rotation steps, each row followed by its count of steps:
The counts run from 0 to 282.
[124 133 154 130 119 157 140 154 130  91 155 132  85 106 172 123 144 108
 111 133  94 151 160 116  86 153 151  86  90 122 116 104  92 153 153  73
 144 141 125 105 130 179 116 114 169 112 137] -> 195
[105 127 101 141 168  98 138 136 131 138  84 141 175 133  97 110 132 124
 151 121  71 133 130 132 160  99 141 147 126  92 193 145 109 124 134 126
 109 108 146 103 112  79 106 162  80 135 163] -> 237
[117 142 116 130 162  68 157 143 122 139  93 110  88 112  98  68 157 129
 165  92 103 119 178 132 176 106 162 163 137 109 144 132 112 158 119 156
 118  99 138 113 134 125 132 117 103 137 160] -> 234
[143 141 119 124 129  73 161  89  97 154 142 127 111 117 138  88  87 118
 146 143 148 145 123 119 134 122 113  91  31 106 101 130 129 130 127 115
 145  89  94 162 144 161 124  97 125 122 135] -> 148
[ 91 143 109  85 146  97 141  70 122 118 104 145  91 134 136 123 119 135
 124 121 137 160 100 101 147 134 163 103  91 141 158 131 137 123  93 132
 137  96 133 144  85 197  78 151 114 147 123] -> 118
[ 97 130 147 102 133 121 115  81  92 119 109 115 123 133 151 136 114 162
  92 162  91 141 159 105 157 152  98 105 159 111 156 137  78 131  79 118
 102 103 165 130 124 110  80 130  86 146 166] -> 15
[140 166 138 124 111  93 134 128 139 136  75 106  96 144 105 136 165  98
 156 112 112 109 152 117 172  77 108 118 129 130 103 102  92 161 105 123
 129 117  96 134 153 107 146  75 172 109 183] -> 265
[ 87 160 116 140 120 153 155  81  93  94 115 142 148 189 144 113 116 146
 116 172 115 118 149 152  80 143 117 105  99  92 137 147 112 152 112  80
 134 129 122 108 111 105 115 145  84 117 116] -> 244
[174 140 129 155 112 114  98 116 159 177 141 139 182 113  97 125  94  79
 143  94 125  95  81 130 158 107  83 151  99  94 118 119 145 129 105  97
 129 109 142 133  98 105 141  98 124  96 146] -> 208
[110 152 122 135 106 134 157  89  89  93 120 133 157 175 148  94 110 133
 116 158 118 114 166 147 100 139 117 100 110  83 135 154 106 177 103  68
 141 123 120 106 110 114 108 128  72 122 121] -> 243
[124 143 121 107 125 119 156 146 172  98 162 157  74  82 119 107 148 133
 135 124 108 138 152 114 122 145 172 103 102 134 150 128 161 152 135 127
 163  93 112 112  89 200 133 140 137 170 105] -> 227
[119 134 120 146 130 128 109 118 157 157  93 130 175 137 103 162 130 120
 123 142  77 144 131 120 130  35  79 105 143 117 152  90 115 117 158 102
 126 144 113 141 118  82 121 128 143 157 160] -> 269
[122 139 117 112 121 131 137 109 109 101 102 158 102 142 180 157 148 114
 121 129 107 148  87 127 130 173 151  94  29 133 119 141 120 117 112 141
 134 113  94 108 119 161 118 162 151  96 154] -> 87
[ 95 147 117 150 141 145 163  77 135 133 113 154 156 173 109 132 113  91
 149 161 132  94  90 127 108  84  92  97 105  92 124 138 131 149 129  80
 154  96 104 147  94 101 118 101 142 113 136] -> 40
[113 149 151 139 143 154 134 140 103 109 105 113 135 130 171 183 112 166
  76 144  59 131 131 135 133 165 130  96 146 125 143 162  64 126  82 116
 113 134 142 122 117 104 111 165 128 131 138] -> 189
[145 138 136 157 168 118 127 152  99 158 133 117 128 102 171 157 112 167
 102 139  71 168 107 149 109 164 121 113  50 132 106 148 129  78 131 155
  94 154 121 141 141 129 140 174 139 134 112] -> 253
[112 129 154 147 166 169 133 177 145 114 148  89  60 114 142 155 158 121
 138  90 118 121 127 123 103 139 149 157  84 120 112 116 132  90 165 146
  97 120 166 100 149 150 145 111 166  93 124] -> 27
[120  98 164  95 109 136 125 116 103 140 140  98  70 120 167 156  97 132
 124 163 109 109 171 110 135  96  85 127 160 152 118 133 130 122  78 121
 149  95 155 145 137 113 118 108 142 187 113] -> 218
[122 139 112 106 112 135 104 118 163 102 102 129 100 157 136 183 168 101
 148 116 123 134  72 119 132 155 138 120  36 135 125 127 115 102 120 140
 127 109 114 104 144 137 135 134 172  77 141] -> 89
[ 94 134 147  99 118 109 116  87  86 116  96  96 105 146 146 120 121 154
 109 139 111 134 167 112 162 138  94 120 160 110 150 127  72 136  67 118
 106  98 170 124 138 112  89 104  83 136 168] -> 14
[142 138 169 124 103 153 104 155 127  98 161 124 103 114 163 130 145 107
 104 114  94 149 171 121  90 153 153 106  95 131 110  98  89 148 141  63
 141 146 145 103 134 170 125 120 166 108 133] -> 194
[133 104 137 146 188 132 161 178 106 144 110  99  74  83 158 112 134 106
 143  96  74 119 127 116 170 138 153 129 108 105  98 143 110 142 147 146
 111 107 124 132 122 152 138 100 163 108 170] -> 30
[168 136 125 111  96 112 140 147 129 121 147 154  94  83 162 121 143 104
 122 103 109 138 119 114 155 165 128  95  43 123 115 126 114 140 137 143
 154  92  85  95 131 174 140 136 148  96 172] -> 258
[138 139 147 108 106 117  78 148 171 146 158 127  92 102 121 146 115 135
 107 114 101 145 163 121 113 133 152 154  97 174 139 114 156 111 106 117
 155 150 148 127 105 182 153 156 129 155  57] -> 224
[111 161 157 149 140 162 110 144 114 114 107 118 149 139 159 188 111 150
  77 134  55 144 119 142 116 152 139 109 129 134 141 148  65 113  87 103
 110 161 143 122 116 113 121 182 141 116 120] -> 190
[142 150 173 128 105 148  99 143 136 112 167  90 131 116 148 153  93 152
  81 114 117 137 155 128  98 171 119 113 116 125 133 127  83 124  82  64
 119 157 170 113 132 158 123 127 113 115  88] -> 20
[119 154 107 136 174 106 162 155 184 116 112  96  82 127  76 131 161 129
 177  80 145 111 117 144 128  98 174 165 110 132 153 135 154 109 128 155
 106 111 147 111 124 142 145 125 131 127  93] -> 231
[154 138  94 132 135  80 100 114 182 133 127 129 171 102  67 108 141 148
 153 100 129 147 106 152 125 155 110 142  98  97 153 114 160 117  95  99
  83 145 154 127 108 130 111 109  99 145 106] -> 176
[124 121 121 137 168 110 122 132 103 177 106 122  87 107 126  84 140 114
 142 115  67 127 131  91 174 130 123 138  98  98  82 113 128 153 156 154
 113 114 106 150 102 144 144  72 142 103 187] -> 203
[ 91 163 141 144 112 155 141  50 116 134 123 147 123 169 135 161 122  95
 127 161 155 101 110 131 102  60  73 129 126 135 131 118 150 107 102 121
 141  92 149 135 110  94 124 147 146 140 126] -> 214
[ 87 179 151 153 154 184 161 136 120  93 158 145  81 117 160 140 149 141
  86 136 106 146 130 119  71 159 159  92  88 121 124 125 105 120 157 122
 123 127 139 114 112 178 129 161 151 109 123] -> 24
[ 97 151 130 149 126 142 127  70 131 144 111 106 131 189 105 156 106 108
 150 148 154  93 111 135  97  62  81 137 107 119 108 128 145 117 114  92
 134 113 139 149 123  91 142  85 134 111 106] -> 42
[137 125 125 142 108 131  96 120 166 158 107 112 181 131 108 166 110 116
 124 117  96 137 128 127 120  38  67 124 137 118 149  86 117 118 151  89
 128 152 124 124 114  88 117 114 131 155 138] -> 270
[117 144 121 141 136 120 126 111 144 154  81 139 160 137 106 151 143 120
 134 145  66 144 133 110 141  47  89  98 144 118 143  93 104 130 151 110
 128 132 100 149 115  79 117 130 155 153 183] -> 268
[108 103  85 122 145 158 147 140 144 105  85 102 107 152 149 169 153 128
 143 105 103 132 122 150  94  66 135 131 115 141 139 125 178 110 151 122
 132 165 113  95 100 137 124 138 130 183  92] -> 167
[111 134 114 132 121 133 168  80 131 130 120 156 158 152 110 111 111  73
 154 153 121 103  98 120 127  96 101  92 102  83 122 133 131 167 125  69
 171  79  98 137  95 114 113  91 145 113 156] -> 39
[131 119 150 138 168 159 135 192 140 126 147  84  55  96 139 142 145 109
 146  85 114 116 134 120 127 140 148 161 101 108 106 120 117 107 160 146
  98 116 155 104 148 156 151  86 165  91 141] -> 28
[165 126 132 108 107 120 140 130  73 118 129 133  98 105 209 122 117 110
 114 102 119 141 119 141 136 182 138 103  46 127 103 148 115 135 102 131
 136 122 108 105 129 174 116 148 131 109 145] -> 85
[112 164 134 156 119 145 128 114 107 116 136  88 110 166 119 108 138 175
 126 136 133  97 187 158  85 142  85 162 127  85 107 129 129 137 116 116
  85 155 163  96 151  99 152  94  84 119 104] -> 75
